One vector is turned by the same rotation once a tick. Each row is the vector after some number of ticks, and that number follows the row.
The counts run from 0 to 31.
[ 13  10   4 -26   3  -6  -2  -1  40   9] => 19
[ -1   7  35  -9  -2  -8   5 -25  11 -11] => 10
[  1   8  30   0 -14 -22 -24   0 -18  -1] => 7
[ 20   8  -9 -17   6  -7   7  14  18  29] => 27
[ 10  18  22   4   6   4  15 -24 -10   2] => 3
[  9  17  28   5  -5 -11 -28  -5  -9  13] => 6
[ 16   2  -6 -23  10  -1  23  11  18  20] => 26
[  4   2   0 -25   9 -14  35  -1  20   0] => 25
[ 18  11  27 -11  -1   0 -17 -14  24   7] => 12
[ 19  19  23   4   0  -6 -20 -12  -4  17] => 5
[ -6  20  10   4   2 -16  12 -14 -35  -3] => 1
[  1   5  12 -25  -2 -17  12  -9  22 -21] => 17
[ -9   7  -8 -24  -4 -29  14  13   8 -14] => 23
[ -6  24   9   3  -2 -19  -1  -1 -38   6] => 0
[ 14  14  32  -6   4  -3  -3 -23  13  -4] => 11
[ 11   8   8 -25   5  -8  11  -7  30  -9] => 18
[ -4   7  33  -7  -5 -20   5 -17  -7 -18] => 9
[  0  20  21  -4   3  -6  17 -25 -19   0] => 2
[ -8   5  21 -23 -10 -26   3   0  12 -27] => 16
[  1  -7 -12 -18  -2 -25   6  28  -6  24] => 29
[  5   5  -4 -18  -6 -16 -14  21  17   9] => 21
[ 17  14  27   6   8   3  -3 -23  -2  19] => 4
[  9  12  21 -12  -9 -11 -28  -1  20   9] => 13
[  7   1 -13 -17   4 -12  -5  25   0  33] => 28
[ -8  15  27  -1 -13 -27  -6 -14 -17 -16] => 8
[ -8  -1  -5 -27   1 -19  32   7  11 -10] => 24
[ 14  12   1 -18   1 -14 -11  11  33  10] => 20
[  1   8  19 -13 -13 -23 -25  11  10  -7] => 14
[ -9 -11  -2 -22   0 -16  25  10 -17   5] => 31
[ -9   4  17 -14 -15 -28 -15   5   9 -19] => 15
[ -7   7  -3 -21 -11 -30  -5  25  12   3] => 22
[ -6  -6  -6 -22  -6 -23  14  21 -21  14] => 30
